(in the rows, 128 means zero)
Each path below is one point turned by a fixed rotation once a step. After each direction that follows a path, write how fast that rotation turns it, in degrees a step (0 if it stays still).
Each turn is a multiple of 5 degrees from 10 to 175, or 0.
Each row of a path follows its step; steps can be skipped.
path 1
step 0: [123 130 128 124 123 132 137 125 115 127 127 128 125 129 141 125 128 125
 129 118 127 131 131 123 120 117 128 131 129 134 129 134 130 125 129 128
 136 123]
step 1: [133 127 118 130 120 133 128 127 133 126 139 121 133 131 125 125 131 123
 120 122 123 130 135 129 137 128 127 131 126 123 125 131 124 116 127 128
 127 121]
step 2: [126 124 125 124 129 124 126 132 129 126 131 136 128 134 134 117 121 131
 123 138 124 128 128 130 133 127 128 142 129 129 116 126 126 136 129 125
 124 129]
step 3: [130 124 120 122 128 132 121 124 129 121 124 129 130 125 129 133 125 128
 131 121 130 124 129 141 119 130 132 134 132 121 131 126 142 129 128 120
 125 135]
step 4: [128 134 130 136 129 122 119 125 128 139 128 126 127 132 125 126 127 128
 133 119 136 127 131 124 130 126 131 120 122 124 123 130 131 133 138 116
 125 123]
step 5: [120 129 138 128 129 140 125 128 122 123 123 120 127 132 124 119 127 125
 129 128 122 130 132 122 129 117 124 128 132 129 137 129 128 132 134 132
 120 131]
step 6: [125 133 124 136 125 131 130 135 131 121 132 118 124 139 124 129 126 135
 126 128 131 124 135 132 121 133 124 125 131 132 126 133 120 125 116 125
 129 130]
step 7: [125 127 126 127 132 119 133 130 136 136 130 131 130 132 126 131 121 115
 122 136 129 118 132 121 123 132 136 133 129 132 127 130 130 128 128 133
 121 133]
step 8: [121 121 134 123 125 130 131 125 136 131 133 129 135 125 139 133 139 125
 136 126 130 129 124 130 123 123 129 128 138 127 127 135 131 138 121 125
 127 127]
step 9: [131 127 126 129 119 119 122 124 131 131 129 129 128 127 123 132 131 138
 131 115 123 130 136 127 129 123 132 131 123 128 131 138 124 131 135 137
 135 129]
step 10: [138 129 132 128 130 125 123 122 129 119 131 133 128 130 135 118 128 126
 129 130 123 132 143 125 130 129 119 124 129 135 129 123 130 130 127 135
 122 121]
step 11: [127 134 122 121 126 129 127 136 122 125 131 123 128 127 128 123 128 134
 127 128 135 124 129 124 128 131 125 140 124 127 136 125 137 133 114 127
 129 123]
Speeds:
[128 128 128 127 126 130 130 131 127 130 129 127 128 127 127 126 125 123
 126 129 130 131 130 129 128 128 129 128 128 128 127 128 125 127 124 128
 130 129]  65
[128 127 128 129 127 127 130 127 126 127 127 127 126 126 126 131 127 129
 129 123 127 124 130 131 126 128 126 129 127 129 125 128 127 126 128 128
 130 129]  125
[127 128 128 125 128 129 131 127 127 132 125 129 131 129 126 131 131 127
 129 127 129 129 130 128 128 126 130 127 128 129 128 128 129 129 130 124
 129 127]  85
path 2
step 0: [131 131 126 127 120 131 113 119 132 136 123 125 121 129 126 117 128 132
 131 130 125 127 128 139 128 137 124 131 127 134 127 124 132 128 127 117
 125 126]
step 1: [128 121 130 123 139 123 137 134 128 140 130 127 124 124 133 126 127 120
 134 133 125 129 125 128 128 129 138 119 131 132 129 124 135 138 132 122
 125 121]
step 2: [128 121 127 128 128 140 126 132 124 127 124 137 127 135 140 128 123 134
 124 127 127 125 136 117 135 128 133 131 122 129 141 120 128 132 124 134
 132 133]
step 3: [129 140 131 137 130 119 136 123 137 118 131 122 131 131 127 126 121 131
 133 124 131 125 128 121 131 132 129 136 131 136 127 125 128 131 129 126
 126 142]
step 4: [129 128 124 134 126 125 129 128 115 128 122 126 122 123 123 125 128 133
 141 131 132 124 126 125 137 128 134 128 133 126 117 131 119 117 128 131
 130 118]
step 5: [123 121 134 127 122 123 125 128 126 135 129 120 135 123 116 140 132 135
 122 129 132 127 133 121 122 127 128 124 125 125 134 118 132 123 139 126
 133 125]
step 6: [136 133 130 122 118 130 134 136 122 122 120 131 130 123 128 136 130 120
 125 137 123 131 133 129 125 143 124 132 125 125 131 133 126 131 122 122
 132 134]
step 7: [131 128 129 134 126 119 122 126 140 120 122 138 126 125 134 120 131 116
 130 129 132 127 132 134 127 125 130 132 118 125 129 125 131 123 135 124
 120 121]
step 8: [129 117 122 121 135 125 122 125 132 131 128 125 112 125 126 131 135 134
 126 125 123 134 115 126 134 131 129 135 128 138 133 127 128 127 124 125
 123 127]
step 9: [129 129 129 126 128 135 127 129 126 128 129 128 135 131 135 135 117 130
 127 141 126 127 120 126 127 124 140 116 128 131 125 120 138 122 122 127
 118 133]
step 10: [134 118 131 141 128 139 127 134 134 123 135 122 127 127 132 125 120 132
 132 133 132 122 135 128 130 128 129 137 132 124 129 133 131 134 127 123
 138 133]
step 11: [125 132 124 125 123 115 135 122 122 127 143 126 130 125 126 128 123 128
 137 122 127 127 132 130 141 128 130 135 120 123 127 122 128 131 125 130
 127 124]
Speeds:
[129 129 126 128 126 129 128 126 127 127 128 127 128 131 130 130 132 126
 131 129 131 129 125 129 128 129 130 129 131 126 132 125 129 128 130 128
 130 127]  0
[130 128 128 130 124 129 128 126 129 129 127 128 126 128 127 128 127 130
 129 127 130 131 123 126 126 125 127 126 129 131 126 128 126 126 127 127
 126 128]  80
[126 124 127 129 128 129 127 128 128 130 131 129 126 130 132 126 128 126
 127 130 127 129 127 130 126 130 128 129 128 130 128 128 131 127 127 128
 124 129]  45
path 3
step 0: [120 124 130 125 123 132 122 132 126 120 127 129 128 129 123 127 128 120
 123 127 131 122 124 137 128 132 134 116 124 126 129 130 124 119 121 120
 128 130]
step 1: [130 123 123 133 123 121 120 126 125 131 127 115 127 126 126 120 124 126
 130 125 129 121 122 132 128 122 131 123 137 135 134 126 126 124 122 126
 126 131]
step 2: [131 125 126 119 128 122 120 130 135 134 135 127 124 130 130 133 126 129
 124 124 122 125 131 124 125 120 130 125 125 129 135 129 125 128 117 114
 128 125]
step 3: [125 125 131 117 120 133 127 122 128 123 121 120 140 132 127 131 132 127
 121 131 133 123 128 131 125 123 126 121 128 130 131 132 124 127 123 119
 123 129]
step 4: [130 126 129 124 122 122 126 117 125 132 130 122 124 133 139 127 134 129
 128 128 132 127 118 131 124 127 127 122 133 132 134 118 130 120 124 129
 124 130]
step 5: [128 123 136 125 119 129 128 132 139 130 131 129 127 129 130 131 132 137
 130 119 122 124 123 129 120 128 125 132 130 131 135 127 124 127 119 124
 129 117]
step 6: [128 120 128 116 118 141 127 127 125 125 131 121 135 131 123 127 135 123
 128 123 128 124 129 122 126 125 124 123 126 133 130 128 131 121 130 130
 132 123]
step 7: [132 127 120 125 124 136 129 128 118 130 123 130 123 128 130 131 135 129
 132 125 125 123 118 131 132 129 131 124 134 130 135 116 128 120 128 121
 127 125]
step 8: [128 122 133 124 125 129 119 134 126 124 127 129 125 132 121 128 123 131
 132 122 126 126 119 127 127 133 125 132 132 126 126 124 122 121 112 125
 134 124]
step 9: [123 125 124 123 121 132 125 138 127 127 134 122 130 124 120 128 127 124
 133 123 133 125 124 124 124 121 135 120 130 132 128 134 129 115 126 126
 126 131]
step 10: [136 128 125 127 130 130 123 127 126 128 129 124 125 129 126 131 130 125
 132 134 128 127 124 129 135 115 131 126 141 136 134 125 128 126 123 114
 128 127]
step 11: [127 130 136 120 130 125 121 130 123 129 129 124 128 129 130 137 124 132
 120 129 130 129 125 125 124 125 128 121 129 125 121 125 123 124 114 119
 128 120]
Speeds:
[128 129 130 125 128 125 129 124 129 132 126 128 130 127 131 125 129 128
 125 129 127 127 129 129 125 127 127 128 126 128 131 129 127 129 128 127
 129 129]  35
[127 127 127 128 132 128 128 128 132 127 128 130 128 126 129 130 127 128
 128 128 125 129 123 128 128 126 126 128 126 130 127 125 127 131 125 128
 129 128]  125
[129 126 128 127 126 129 128 126 128 124 130 131 127 126 126 129 128 130
 126 128 127 127 129 125 122 129 130 127 128 128 126 130 128 129 127 127
 130 131]  120
path 4
step 0: [124 121 140 110 124 131 125 126 126 121 129 129 134 123 121 124 127 130
 123 117 132 121 128 133 133 125 130 129 120 132 126 128 128 130 121 131
 125 136]
step 1: [133 125 131 121 126 135 140 130 142 120 130 135 131 127 124 126 124 128
 134 122 125 121 124 127 127 133 144 126 130 122 125 133 128 131 125 122
 121 123]
step 2: [134 133 126 127 131 141 138 130 133 124 131 131 121 125 129 119 119 127
 117 140 120 132 130 121 134 124 134 123 124 135 121 127 128 127 126 132
 124 133]
step 3: [129 132 135 132 135 139 136 124 118 129 131 130 130 132 123 124 123 134
 119 129 132 124 133 121 122 128 118 117 134 132 128 134 129 131 118 121
 127 129]
step 4: [119 125 140 123 128 124 135 130 114 122 121 123 128 128 121 116 124 126
 131 119 126 133 129 128 131 130 130 128 130 137 125 124 126 135 122 124
 125 125]
step 5: [132 120 128 122 131 126 137 136 123 131 129 139 127 139 127 125 130 119
 132 122 126 123 121 129 131 115 140 128 137 127 121 128 130 132 123 125
 126 126]
step 6: [130 125 128 118 131 133 131 135 132 133 135 125 129 129 139 123 119 114
 126 129 127 129 131 124 127 120 125 116 119 126 123 129 128 131 126 134
 116 129]
step 7: [124 128 127 123 130 138 129 127 123 125 128 123 127 120 124 130 122 132
 127 128 140 125 120 131 128 129 128 113 128 128 118 143 134 124 121 129
 122 127]
step 8: [126 140 138 130 121 134 136 124 125 118 122 127 123 123 123 124 126 116
 134 128 131 125 129 131 125 127 131 134 122 133 115 130 133 131 125 120
 123 122]
step 9: [135 132 126 122 130 135 136 124 119 130 124 126 124 131 124 125 118 124
 128 129 119 116 130 121 132 118 137 133 131 123 128 127 140 135 124 127
 137 128]
step 10: [128 124 136 122 121 139 124 135 124 122 134 130 126 132 138 119 120 131
 133 123 124 118 133 120 125 120 122 121 130 134 133 129 127 132 125 134
 128 130]
step 11: [124 119 139 121 130 130 136 127 121 117 132 126 133 120 130 126 133 129
 124 121 133 125 118 116 130 127 134 121 130 128 131 133 129 120 128 132
 123 122]
Speeds:
[130 131 128 129 132 131 128 128 129 128 128 127 128 127 127 128 129 130
 128 126 126 131 127 130 126 127 129 128 127 130 128 132 130 127 132 129
 124 128]  70
path 5
step 0: [127 129 132 127 128 123 129 130 123 115 127 128 114 121 123 131 125 120
 126 132 127 128 119 123 126 135 125 136 138 129 119 129 126 125 125 129
 131 133]
step 1: [129 126 122 124 136 135 126 129 132 127 125 129 140 129 133 130 133 119
 122 123 134 132 124 127 131 120 129 131 134 129 121 124 118 140 131 125
 128 119]
step 2: [126 127 124 128 128 132 118 129 135 136 125 135 125 135 132 134 128 133
 132 131 127 141 135 123 131 135 131 123 133 125 135 136 125 121 124 136
 132 126]
step 3: [136 133 123 133 126 123 141 125 121 125 129 125 125 130 117 126 123 127
 141 121 125 126 130 128 126 128 130 122 123 127 125 137 123 126 132 131
 132 120]
step 4: [129 132 135 124 131 129 123 126 132 136 124 126 127 120 122 128 126 131
 128 136 129 117 127 123 135 118 122 125 122 138 128 128 123 134 137 132
 121 135]
step 5: [121 132 130 130 117 131 131 128 128 124 125 123 130 135 130 131 122 130
 126 139 124 138 121 128 128 130 118 132 130 132 124 117 122 123 121 123
 133 130]
step 6: [132 126 119 128 119 137 123 126 127 125 117 136 137 129 125 124 128 122
 123 118 127 128 124 126 133 123 133 130 124 121 124 127 139 125 132 127
 129 122]
step 7: [117 126 124 129 132 134 132 129 130 123 129 131 121 127 125 132 129 133
 133 121 132 127 140 123 138 132 129 130 128 123 143 129 125 129 128 126
 123 136]
step 8: [131 125 130 123 134 113 138 130 134 125 126 132 127 132 131 126 127 125
 131 121 116 122 126 129 123 132 114 125 121 131 127 131 124 127 124 125
 125 125]
step 9: [124 132 127 127 129 128 124 129 134 141 127 123 131 129 126 127 130 131
 124 131 128 131 125 135 127 121 133 118 117 140 132 125 137 137 131 119
 131 128]
step 10: [127 120 132 131 115 125 126 134 127 125 126 123 116 133 124 125 122 130
 124 136 127 125 127 130 127 136 138 138 131 130 133 124 133 122 125 133
 133 130]
step 11: [132 122 132 132 135 132 128 126 121 117 128 129 135 128 124 128 122 118
 127 119 129 119 128 131 128 125 133 129 132 126 123 120 130 134 123 127
 116 123]
Speeds:
[125 125 130 129 129 127 126 127 128 128 128 130 128 127 129 130 128 131
 127 132 131 127 128 129 133 127 129 126 127 128 131 130 127 128 128 127
 130 129]  140
[126 128 128 130 130 130 129 128 129 125 125 131 128 126 131 129 130 128
 128 125 127 130 129 128 128 126 131 129 129 126 128 125 127 126 126 131
 128 126]  70
path 6
step 0: [132 130 134 120 128 129 128 117 127 134 132 129 137 123 129 131 125 134
 123 135 125 128 136 121 118 122 125 129 134 137 132 132 135 131 118 127
 128 133]
step 1: [137 123 125 126 129 131 128 134 129 124 133 137 134 131 136 137 127 124
 124 118 120 122 129 130 132 116 131 124 122 124 125 134 126 120 130 130
 134 124]
step 2: [131 128 130 129 117 135 117 120 129 130 119 124 123 129 127 121 132 138
 125 130 125 127 132 129 129 130 130 128 124 127 119 125 124 125 144 128
 128 134]
step 3: [120 122 124 133 135 125 127 125 120 125 131 133 132 128 124 119 124 124
 137 128 130 124 125 121 129 124 117 127 133 127 122 120 137 136 134 135
 132 131]
step 4: [133 122 126 132 136 118 123 125 134 124 131 128 134 119 128 127 127 131
 116 128 135 130 129 126 131 124 136 130 127 127 132 121 125 135 119 115
 125 129]
step 5: [125 123 125 131 122 120 132 131 126 132 125 138 118 131 139 133 120 135
 124 122 125 131 124 126 127 131 126 130 122 121 136 127 128 120 128 136
 119 121]
step 6: [135 125 132 123 124 133 117 130 113 125 124 119 126 127 131 131 133 126
 131 143 131 125 126 133 126 135 130 126 133 127 129 126 131 130 129 132
 119 125]
step 7: [119 133 117 130 126 125 127 126 126 124 126 123 130 139 127 125 124 113
 134 124 130 128 125 132 132 118 134 128 122 135 135 133 129 136 128 128
 129 130]
step 8: [128 129 127 127 131 128 130 120 143 124 129 119 116 124 131 128 136 134
 127 126 130 130 123 121 125 128 130 124 126 139 121 127 126 127 117 129
 126 123]
step 9: [135 128 123 121 128 131 138 131 123 143 131 130 127 120 128 132 122 131
 125 128 124 121 125 131 125 130 117 123 120 132 135 128 135 129 129 132
 136 123]
step 10: [138 125 136 131 130 137 128 120 131 131 120 133 137 127 134 132 129 119
 131 137 129 124 141 131 135 125 131 133 126 129 124 137 130 128 129 124
 124 125]
step 11: [125 131 127 127 127 130 121 124 127 132 123 130 135 136 135 122 125 127
 124 118 125 137 121 121 122 118 132 125 131 132 122 129 132 118 133 132
 134 137]
Speeds:
[128 128 127 126 128 128 127 127 131 123 128 126 127 128 127 124 128 125
 128 130 129 131 126 127 129 129 127 128 127 129 128 127 128 129 131 130
 131 131]  80
[126 129 129 128 129 126 131 125 129 125 130 126 132 126 128 128 127 129
 128 125 128 130 129 127 126 124 130 125 129 129 130 125 126 127 126 130
 127 128]  95
path 7
step 0: [123 130 126 123 131 123 131 134 124 134 128 123 127 124 119 140 133 132
 125 134 128 126 134 145 132 128 136 125 123 127 124 129 135 125 115 133
 129 125]
step 1: [126 125 136 121 120 132 131 125 120 122 128 117 125 122 126 132 126 128
 121 130 122 131 131 123 127 132 143 131 124 133 133 129 137 129 117 127
 119 137]
step 2: [129 133 125 129 117 133 122 132 123 135 139 123 130 130 124 125 131 124
 117 136 122 129 126 126 138 135 131 124 128 123 122 119 137 139 128 132
 125 128]
step 3: [126 120 125 117 119 132 130 135 119 134 129 131 133 126 123 139 136 126
 128 133 124 129 137 127 129 122 130 125 128 131 113 130 124 135 121 131
 132 125]
step 4: [117 123 117 130 121 127 126 130 125 131 128 123 119 117 127 132 118 138
 121 134 125 127 128 121 127 124 137 123 130 135 127 134 125 128 117 133
 125 131]
step 5: [130 128 122 133 125 137 122 132 129 132 131 113 134 125 120 133 130 123
 122 137 137 129 123 124 135 127 127 124 121 138 126 125 131 126 126 133
 119 134]
step 6: [131 129 134 123 121 134 125 135 119 131 123 118 135 128 116 129 123 129
 128 141 124 123 124 132 127 135 129 130 133 125 115 132 125 124 122 132
 135 127]
step 7: [126 133 128 126 131 137 136 124 127 138 133 127 127 122 129 131 123 132
 124 130 120 123 134 133 122 133 132 118 133 135 121 127 131 127 114 138
 125 135]
step 8: [120 132 121 122 135 136 127 137 131 120 132 118 133 123 122 132 135 135
 119 135 120 129 131 126 128 131 129 126 124 132 124 124 133 132 129 122
 122 139]
step 9: [128 131 133 122 119 125 119 137 124 127 144 124 138 125 121 139 125 136
 123 127 126 125 124 134 132 130 133 128 123 125 120 132 134 126 125 134
 129 126]
step 10: [133 126 127 123 120 128 125 129 115 136 127 123 120 122 130 136 123 127
 124 129 123 136 134 138 128 131 129 133 128 140 121 128 137 131 121 129
 127 135]
step 11: [123 124 123 128 119 136 128 132 127 130 122 122 121 122 121 131 136 133
 114 135 124 128 129 135 132 125 135 121 134 123 129 117 133 130 125 131
 119 131]
Speeds:
[127 130 130 126 129 131 130 127 129 128 130 130 131 130 131 127 129 127
 129 131 124 127 128 125 128 131 129 127 127 126 129 128 129 131 125 127
 128 127]  65
[125 125 128 127 129 130 129 124 128 129 129 129 124 128 128 128 125 128
 127 126 126 128 128 129 128 129 128 129 130 132 130 128 128 126 124 125
 126 128]  115
[130 131 130 127 130 130 127 130 130 126 128 128 129 127 130 131 127 131
 127 127 127 128 126 133 126 129 125 128 129 129 128 128 128 126 129 127
 127 131]  35
[131 129 128 129 126 129 125 128 130 127 131 127 130 128 126 127 127 125
 126 126 127 125 128 127 131 129 129 131 127 127 129 131 127 128 128 126
 127 130]  100
path 8
step 0: [141 124 132 133 133 121 126 138 135 124 128 134 136 130 122 129 120 132
 128 121 127 134 124 125 134 129 137 137 127 127 125 126 133 135 126 126
 131 129]
step 1: [131 134 130 135 135 122 118 136 134 123 127 127 132 125 117 123 123 121
 126 126 124 133 132 123 125 127 139 130 134 134 124 130 136 136 129 125
 122 132]
step 2: [126 133 127 123 127 127 121 136 120 125 130 125 129 124 125 124 126 116
 135 123 127 142 124 130 123 129 140 130 135 131 131 132 131 138 127 126
 129 130]
step 3: [130 128 131 127 127 134 132 134 121 120 125 129 132 124 127 126 117 128
 140 119 129 134 131 129 126 128 136 129 130 127 136 135 128 136 116 131
 126 134]
step 4: [135 129 133 127 136 132 129 132 130 125 126 131 126 118 126 123 126 126
 125 115 129 125 130 128 129 124 135 128 127 131 133 139 131 130 110 125
 126 127]
step 5: [133 125 136 117 127 126 126 131 135 129 125 128 128 124 130 126 132 123
 125 119 131 128 131 126 132 132 143 126 128 138 131 131 139 124 119 128
 130 129]
step 6: [136 131 130 117 131 132 129 133 132 129 130 124 130 130 128 130 125 129
 131 125 137 131 128 131 134 132 145 122 134 137 129 128 132 122 129 131
 117 134]
step 7: [139 130 122 123 137 130 128 133 129 126 134 129 132 128 126 126 128 126
 137 126 140 134 121 125 141 132 134 131 131 133 122 132 127 130 122 132
 124 124]
step 8: [136 129 124 126 131 124 128 130 135 128 126 130 133 125 121 128 122 120
 134 128 129 136 134 114 136 131 125 128 135 134 119 133 129 129 116 133
 131 130]
step 9: [130 125 128 121 134 125 123 133 129 134 129 123 130 125 123 130 123 118
 128 131 125 142 130 124 128 127 130 128 135 130 125 141 128 119 119 121
 128 137]
step 10: [127 120 131 118 131 121 123 133 122 127 130 125 132 123 126 131 127 127
 135 132 134 140 131 127 127 128 137 135 120 123 128 136 127 125 119 128
 122 133]
step 11: [132 123 132 122 137 120 128 131 122 130 129 139 136 120 127 131 125 131
 127 124 135 131 135 125 125 121 136 127 127 126 126 128 122 132 118 133
 119 132]
Speeds:
[128 126 129 127 127 129 125 126 130 127 128 126 128 130 127 126 129 123
 126 130 127 128 130 128 126 126 129 125 128 131 127 128 130 126 129 125
 130 128]  95
